Rotation paths and how fast each direction turns (degrees each step):
Each turn is a multiple of 5 degrees from 10 to 175, or 0.
Each row of a path follows its step; steps can be skipped.
Rotation 1:
step 1: [ 31.8 -10.0   2.1 -23.3  11.6 -23.3 -16.8 -12.5  16.5   1.4   0.7   1.4
  15.5  50.6   1.3 -18.5   8.1 -18.5   6.3   5.2 -15.3 -26.0 -19.8 -26.5
  -6.2   2.0  -7.3  37.6  -4.8 -14.4 -44.3 -23.8 -24.0 -13.7  21.4  -3.0
 -14.0 -11.1 -12.5  -3.3  14.8  10.7 -21.8  11.0   2.7 -23.6 -15.9  25.7
 -10.0   2.1 -26.3  -0.4  18.1]
step 3: [ 23.0  -7.6  -3.7 -19.2  -2.6 -12.5  29.5   7.9 -14.1   2.9  32.7  -5.1
  21.6  19.1   4.7 -18.3   5.9   6.1   8.5  -8.5  23.1  28.5  -7.7 -29.9
 -12.7   5.3  12.1 -11.4   2.8 -12.0 -26.3 -20.9 -30.8  -1.9 -31.1  -8.8
  26.4  22.4 -12.0 -23.0  24.0  38.6 -33.7 -16.7  -1.2 -17.6 -31.7  -3.1
  20.6   9.4 -18.6  -1.4   8.7]
step 9: [ 22.3 -21.9   2.5 -29.0  22.3  -8.5  18.4  27.0  -5.5  -6.8  26.0  11.6
  -0.7  -7.5 -17.8 -14.0   0.9  -5.7  -0.8  27.9  43.3  27.6  22.3 -12.3
  -3.5 -15.8  30.8  30.6 -24.4 -10.1   7.0 -21.8  -3.0 -19.2  19.8   8.9
  -2.2  26.7   1.2  -4.1  -1.2   3.2 -24.2 -16.7  -8.4  -0.3 -16.8  18.7
  -0.2  38.4 -35.1  -1.1  10.0]
step 12: [ 12.5 -17.8  19.7 -50.8 -17.7 -23.1   8.4   8.5  -3.8  -4.9  29.7   6.7
  18.1   7.2  28.2  29.1  20.4   1.2   4.6  14.9  36.3  -7.0  12.1  13.9
 -16.1   2.1   1.8  25.0  35.4  14.9 -23.4 -13.4   3.2  -4.0   6.5  -6.6
  -6.5  16.4  19.7  -8.4   8.9 -12.5 -15.0   5.6  11.5  -6.8 -49.4   9.8
  -2.7  14.1 -27.8   5.5  -3.9]
step 17: [ 35.2 -24.9  11.5 -54.9  23.2  -2.7 -10.1   3.1   5.4 -25.5  -1.7 -24.4
   6.7  19.8   8.6   2.4  39.3  -4.9  10.7  45.3  -7.5  -9.3 -22.4   7.2
  -7.2 -10.1 -14.5  33.0  21.4   4.9 -30.9 -22.0 -19.3  -8.7  16.8  14.8
   7.9  -4.7  -6.9  -3.3 -16.6  -2.1 -15.3   1.1  20.0 -12.4  -0.7   9.3
   5.7 -17.8  -2.4  12.4  15.1]
step 22: [ 22.0  30.5   9.5 -27.7   5.2  -9.0 -11.9  34.7  26.1   1.2 -14.5 -15.0
  -1.8  19.5  -5.2  15.1  23.6  22.6  21.8  27.0   9.4   4.0  10.1  11.2
   1.9   2.7  16.8  39.7  29.5  -1.9 -16.7  -7.6  39.9 -20.2  -6.0 -13.2
  15.8   3.6  16.9   9.8 -14.9  -9.9  -7.4  11.0   5.6 -25.0   0.8  42.0
  -7.0   6.2 -20.6  13.8  20.1]
step 24: [ 38.4 -20.0   7.1 -25.9  10.6 -29.9  -7.4   1.3 -10.8 -18.6 -18.6   7.2
  25.3  -1.5  22.2 -15.0  12.5  -5.2   8.1  -3.8 -23.6 -14.2 -11.4 -18.3
 -16.3 -21.2  24.5  35.7  11.3 -17.3   3.9 -19.2  -3.0 -39.8 -24.1  -6.0
 -12.4  16.4  -7.7  11.0  -3.7  17.1 -17.2 -16.6 -15.8  -0.1   3.2  29.0
  -4.2  -1.5 -41.7  21.1  20.3]
step 26: [ 22.3  -6.8   6.8  -5.9   9.7  -2.2  24.9  21.1 -20.4  -7.8  10.0 -39.2
  11.4  19.7 -16.5 -23.0   8.4  14.7  15.8  28.7 -20.5  -2.2  -1.9   6.3
 -34.0   8.0  11.2  23.3  -0.3 -24.0  -6.2 -25.5 -14.5   7.0 -19.7 -32.4
  24.3  29.9 -17.0  24.8  16.2   9.2 -34.2  -7.7  10.5   4.9 -18.2 -18.1
  19.4  12.2   4.0  20.3  26.9]
step 31: [ 25.8  22.5  10.1   6.1  20.2 -28.3   6.1  12.1  11.2  -0.8  10.5 -45.1
  10.1  17.5   1.8 -23.3 -15.2   8.0   5.3 -25.2 -30.3  15.8  -4.1  -2.1
 -21.6 -15.9  -5.1  35.4  -9.4 -23.9 -13.6  -4.4 -12.9 -14.9 -37.2 -27.1
   6.7   8.6  12.3   0.4   2.8  -2.1 -14.0  -6.3  -5.5 -31.1  -2.8  29.6
   6.9  -6.4  -6.3 -31.2  39.2]
Speeds:
[ -0.2   5.1   2.8  -1.4   1.8   4.9   6.5  -3.7  -1.0  -6.3  -4.0   2.6
  -0.7  -1.6  -3.4  -7.7   3.0  -3.7 -10.0   0.2   3.8   9.0 -11.2   0.4
  -3.0  -4.7   3.4  -5.3  -3.0   4.3  12.6  -6.0   1.4   3.2  -1.0  -5.9
 -10.2  -3.8   9.3   6.2   8.6   4.2  -2.0  -8.8   2.5  -2.1   2.0   1.5
  -4.9  -0.7  -3.8  -0.5   3.1] | 70
[ -4.1  -3.8  -5.3   2.4  -2.6   2.1   0.9   1.6  10.6   6.9   3.5   1.1
 -10.2   4.9  -2.5  -7.1  -2.6  -2.8  -7.2  15.2   0.7  -6.9  -6.1   4.0
  -5.5  -5.4   6.8   4.8  -6.3   7.0  -0.6   0.0   3.6  -1.3   3.9   0.7
   6.2  -3.6  -8.1   3.7  -0.1   1.0   3.2  -2.4  -1.6   0.9  -6.0   8.8
   5.1  -4.0   3.1   4.8  -0.8] | 90
[  4.4   8.8   8.8   3.2  -8.6  -3.0   3.2   1.8  -1.2   1.4   6.9  -4.8
   0.0  -8.8   2.9  -3.5  -0.5   6.3  -5.7   1.7   9.4  -2.9  10.2  -4.8
   1.5   3.2   4.0   1.4   4.2  -1.4   4.6   2.1   6.5   7.4   7.9  -0.4
   3.6  -1.4  -4.1   2.5   2.2  -7.1  -9.0  -1.8 -10.0  -6.0  -3.2   4.2
  -7.7  -5.2   0.0  -3.8   0.8] | 110
[  5.8   6.3  -6.2  -1.8   0.1  -1.9  -7.0   2.7  -0.1  -6.8   0.8  -2.1
 -11.4   6.7  -3.9  -3.0   6.0   7.5  -2.9  -4.5   6.2   1.5   1.5  -0.5
  -4.0   7.2  -5.9   3.6   6.4  11.0  -3.4  -6.2   2.2   0.6   4.9  -4.1
  -0.7  -8.6  -0.4   7.4  -5.3  -4.3   2.0   0.5  -1.7   1.0   7.4  -7.2
   4.3  10.6   4.6   4.3  -1.7] | 65
[ -3.3   0.6  -0.8   3.9   0.4   4.9  -0.5  -2.1   1.5   2.7   3.4   4.7
   6.2  -1.7   2.0  -3.1  -9.4  -3.4   0.7  -4.6   1.0   0.1  -7.9  -5.6
   0.8  11.5  -2.5   6.3   2.4  -8.9   2.3  -8.3   1.6   0.4  -3.3  -5.1
   2.5  -5.5  -6.9  -6.7  -0.2   4.2  -0.9  -4.6 -10.8   2.9   3.1   0.7
   1.1   4.8   1.8  13.4  13.0] | 140
[  6.4   6.3   9.4  -1.2   3.2  -1.3   1.2   6.9  -0.1   1.0   6.9   2.5
   2.9   4.2  -6.2   0.2  -7.7   8.5   3.3   3.3 -15.8   0.5  -6.6   3.4
  -0.3  -7.7  -5.8  -0.4   0.4   1.4   6.9  -0.4   8.6  -1.9   1.2   7.6
   4.4   1.5   4.1   0.9  -5.2  -3.5   0.6  -3.9  -8.0   1.9   9.7  -0.6
   3.1  -0.7  -8.1   1.4  -2.5] | 160
